In the rows, zero is written as 128.
The rows below fall into families. The same turns and mirrors carry the whole set onto itself and the rows of a family onto each other. For each named row, which other rows are in its family? Write them in the order they are listed.
These 40 rows form 10 families of 4 rows each.
j997: [121 132 132 136 107 130  99 114 110 152 101 176 102]
j3: [120 141 103 122 141 124 154 116 152 112 145 109 121]
j142: [ 95 141  88 115 103 144 124 113 152 137 120 152 109]
j901: [100 143 106  90 112 143 130 143 146 130 108 151 103]
j160: [128 130 128 123 139 137 149 150 158 107 144 109 135]
j279: [132 135 117 141 100 129 104 125 104 161 101 173 134]
j370: [155 155 152 132 142  95 136 122 105 135 139 147 138]
j524: [120 137 134 146 103 134 103 135 116 157 117 182 147]
j758: [136 137 112 123 142 130 150 136 146 110 125  95 131]
j821: [110 126 134 135 108 129  95 124 121 175 114 173 124]
j175: [135 132 146 150 163 110 132 120 106 131 129 149 158]
j354: [118 126 139 124 159 120 154 135 150 111 130 105 121]
j540: [136 132 130 115 102 119 113 131 108 159 119 186 111]
j794: [123 141 128 124 142 129 154 130 127  97 153 109 131]
j455: [104 138 113 111 109 146 120 119 155 121 104 134  89]
j482: [ 95 141 108 107  96 155 134 125 149 112 132 138 112]
j855: [120 134 136 124 154 122 142 134 154 125 141  95 129]
j364: [127 128 134 138 105 126 107 108 124 158 113 188 139]
j232: [146 139 153 153 152 106 122 117  94 132 123 144 122]
j718: [114 133 142 138 101 122 105 117 124 162 104 181 123]
j349: [128 144 134 127 155 123 144 122 139 103 125 100 110]
j974: [106 139 114 109 101 153 148 135 160 139 112 138 101]
j507: [114 139  96 112  93 150 122 130 157 134 104 135 116]
j40: [137 127 153 151 154 107 122 128 104 154 138 139 141]
j314: [130 131 159 152 156 100 130 128 102 140 125 148 142]
j530: [118 165 126 107 150 120 150 134 144 108 127 113 129]
j733: [136 135 144 149 136 116 132 123  82 128 147 156 143]
j973: [118 129 109 141 117 122 111 115  98 160 124 184 123]
j967: [144 130 125 149 155 103 142 118  99 135 150 139 135]
j454: [140 129 149 153 153 117 132 148 106 133 139 142 156]
j419: [153 134 132 151 147 108 133 133  92 137 125 134 148]
j740: [124 145 134 125 154 131 171 140 139 119 129 106 124]
j327: [101 127 123 109 102 142 129 127 173 132 111 138 101]
j683: [107 138 115 116  89 154 121 136 169 133 121 149 125]
j389: [ 93 132 115 111 109 147 117 127 169 144 119 129 112]
j300: [109 134 123 132  91 139 111 120 104 144 126 182 124]
j75: [110 118 110 107 101 152 127 120 170 132 115 151 113]
j551: [139 147 152 154 146 112 145 130  95 148 127 149 142]
j215: [121 143 133 137  95 133 124 123 117 170 109 179 120]
j853: [121 123 124 118 159 133 154 132 154 105 130 113 131]

The rest of the family of j40: j821, j855, j389
The rest of the family of j758: j279, j507, j419
The rest of the family of j3: j142, j973, j967
The rest of the family of j160: j524, j454, j683
The rest of the family of j370: j901, j540, j530

